The same turns and mirrors carry the whole set onto itself, and each row onto the other rows of its family. Which rows share a family with each named row? Give them in list order.
These 27 rows form 9 families of 3 rows each.
K613: [-32,  23,  -2,  24,  15, -33,  -3,  -9, -10, -42,   6, -40, -26,  48, -35,
 -40,   4,   3,  -2, -11,  16,  -4]
K903: [ 32,   6, -29, -22,  31,  21,  14,  13,   0,  20,  -3, -25,  14, -19, -51,
 -57, -26,  -8, -10, -24, -32, -18]
K985: [ 32, -30, -28, -35,   2,   6, -11,  -8,  -1,   1, -42, -19,  -1, -29, -13,
 -61,  -2, -49,  16, -44, -12, -26]
K929: [-18,  27, -20,  18,  26, -36, -17, -22,  -2, -54, -39, -31, -34,  23, -49,
 -48,  27, -16,   2, -27,  -1, -12]
K616: [-15,  17, -15, -14, -14,  62,  57,   6,  20,   7,  -9, -16, -39, -13,   3,
  11, -13,  20,  19,  -9, -31,   5]
K332: [-42,  26, -11, -27, -18,  38,  25, -30,  -8,  12, -34,  13, -54,   7,  32,
  -1,  10,  53,  17, -23, -12,  -2]
K347: [-61, -21,  13, -17,  -8,  29, -14, -20,  20,   0, -28,   1, -27, -12,  47,
  10, -20,  10,  29, -16,  -3, -13]
K642: [-19,  30, -20,   5,  38, -73,  -4, -24,  10, -17, -31, -25, -29,   1, -47,
 -38,  26,   7,  12,  -7,   3, -20]
K200: [-51,   0, -11,  -5,  14, -34, -11, -51,   3, -42, -29, -46, -57,  -9, -22,
 -50,   6, -14,  11,  10,   1, -22]
K839: [-64, -26,  16,   3,  18, -29, -30, -23,   3, -37, -23, -16, -25,  11, -20,
 -52,  -1, -14,  31,  -8,   8, -31]
K311: [ -1, -45,   0, -28,  10,  12, -35,   4,   5,  10, -32,   6,  21, -16,   4,
 -46, -22, -29,  24, -47,  -6, -31]
K944: [-34,  28,  -1, -12,  22, -37,  -5, -29, -28, -27, -18, -22, -36,  27, -40,
 -73,  32,  29,  22,  -8,   1, -28]
K951: [-43,   4,   1,   3,  29, -57,  15, -31,  -3, -30,   0,  -6, -32,  10, -45,
 -46,  19,  16,  13,   8,   9, -38]
K209: [ 45,   1, -41, -45,  13,  -7,  16,   5,  12,  26, -53,  18,  18, -11, -23,
 -11,   1, -26,  20, -35, -15, -10]
K73: [ 34,   0, -24, -58,   8,  21,  -1,  -4, -30,  27, -40,  18,  19,   0, -17,
 -56,  -3,   3,  10, -42, -18, -19]
K779: [-50,   6, -18,   0,  23,  54,  53, -24,  11, -10, -23,  11, -39,   7,  10,
  21,   6,  32,  15,  -5,  -8,  14]
K582: [-43,  25, -15,  13,  29,  -3,  29, -12,  21, -19,  15, -48, -53,  30, -42,
 -57,  19,   8,  11,   1, -19, -21]
K110: [-27,  -5, -20, -32, -12,  37,   4, -35,  31,  14, -31, -22, -50, -24,  59,
   5,  -4,  -1,  13, -22, -13, -11]
K260: [-28,   8, -11,  32,  61, -18,  13,  -8,  -4, -33,  -5, -27, -23,  12, -49,
 -61,  38,  17,  16, -25,   5, -19]
K97: [ 39,  -6, -27, -35,  55,  35,  15,   7,  -3,  16, -14,   0,  41, -15, -12,
 -24,  -2,   4,  14, -28, -13, -11]
K441: [-38,  38, -22, -16,   0,  28,   9, -37,  22, -21, -43, -11, -47,  14,  31,
  37,   2,  15,   0,  -9, -11,  13]
K527: [-37,   4,  -8, -14,  -5,  21,  37, -21,  25,  21,  -7,  22, -42,  -8,  40,
  22,   3,  42,  10, -20,  -5, -20]
K761: [ 53,  14, -35, -35,  16,  20, -18,   7,   7,   6, -42,  -9,  21,  -6,   6,
 -17,   1, -24,   3, -57, -18,  -8]
K465: [-27,  20, -10,   0, -22,  39,  23,  -4,   8,  -2,  -6,  -8, -30,  29,  35,
  29, -18,  21,  -3, -25,   3,  19]
K873: [ 35, -28, -21, -36,  14,   0,  19,   6,  -2,  23, -19,  32,  23, -12, -27,
 -43,  -2, -17,   9, -44,  -9, -36]
K555: [-39,  25, -31,  -6,   0,   4,  31, -26,  41,  19, -42,  11, -62,   6,  25,
  26,  19,  24,  11, -27, -10,   2]
K445: [ 41,  -1, -21, -20,   6,  14,  -4,  20, -15,   7, -10,  -9,  34,  22, -20,
 -32, -26, -25, -10, -47,   0,  -1]

Which other rows belong to the same family as K527? K951, K873
Which other rows belong to the same family as K616? K903, K582
Which other rows belong to the same family as K347? K839, K311
Which other rows belong to the same family as K613? K465, K445
Which other rows belong to the same family as K110? K985, K200
Which other rows belong to the same family as K929? K441, K761

The same turns and mirrors carry the whole set onto itself, and each row onto the other rows of its family. Which rows share a family with each named row? Give them in list order.
These 16 rows form 4 families of 4 rows each.
K418: [-28,   1,   9, -25,   8, -54,  -5, -59,   8,  25,  10,  -6,  45, -16,  -2,
   0,  10,   6,  -9, -28, -25]
K726: [ -2,  29,  29,  38, -24,  11,  -2, -23, -33,  -6,   6,   4, -40, -44, -23,
   5,   1,  -5,  58,  16, -18]
K993: [ -8,  -6,  37,  19,   0,   9, -42,  21,  14,  -1, -19,  46,  10, -23,  28,
 -17,  -7, -37, -29,  -9,  23]
K753: [  5,  34,  29,  28, -23,  17,   9,  -7,  -6,  11,   9,  29, -46, -47, -26,
 -13,  -1,   2,  44,  21, -20]
K720: [ 13,   8, -18,   4,  14,   4,  16, -18, -41,   7,   6, -14,  37,  21,  28,
  18,  26, -17,   2,  73,   5]
K483: [-31, -24,  13, -32,  15, -38,   7, -58,   9,  27,   6, -16,  27,   3, -10,
  13,  27,   4,  -7, -20, -34]
K426: [  0,  18,  24,  15, -18,  18,  -2, -22, -17, -22,   6,  11, -45, -35, -43,
 -14,  10,   8,  56,  10,  -4]
K510: [ 31,  -8, -37,  18, -13,   4,  10, -15, -23,  11, -15,  -4,  38,   3,  24,
  26,  11, -37, -10,  61,   9]
K286: [-20, -10,  17, -57,   4, -49,  10, -41,  12,  19,  11, -21,  27,  -7, -15,
  -2,  11,  17,   0,  -7, -13]
K813: [-36,  -4,  45,   5, -12,  17, -34,   2,   0, -24,   8,  64,   0, -15,  34,
 -25,   0, -25, -25,  -6,  17]
K341: [-22, -19,  28,  19, -18,   8, -39,  10,   7,  -6,  -2,  66,  17, -12,  11,
 -31,  -4, -49, -18, -14,  11]
K346: [ 32,  12, -22,  12,  15,   7,   5, -10, -22,   7, -10,  -6,  49,  16,  13,
  36,  34, -40,  14,  53,   6]
K815: [-10, -11,   5, -27,  -5, -46,  14, -42,  23,  40,  17,  -1,  44, -11,   5,
  21,  23,  19, -10, -14, -24]
K583: [-24, -12,  39,  -2,   3,   1, -49,  16,  -7,  -9,  -7,  67,  24, -20,  24,
 -24,   5, -27, -24, -17,  -4]
K475: [ -2,   2,  42,   0, -25,  17,  10, -25, -12, -16,   5,   2, -53, -34, -21,
  -4,  -7,  -2,  52,  18, -31]
K810: [ 17,  11, -27,   4,  -6,   4,   9,  -6, -52,   2,  -8,   4,  39,  -1,   7,
  33,  32, -32,  10,  69,  -5]

Which other rows belong to the same family as K483? K426, K341, K346
Which other rows belong to the same family as K720? K753, K813, K815

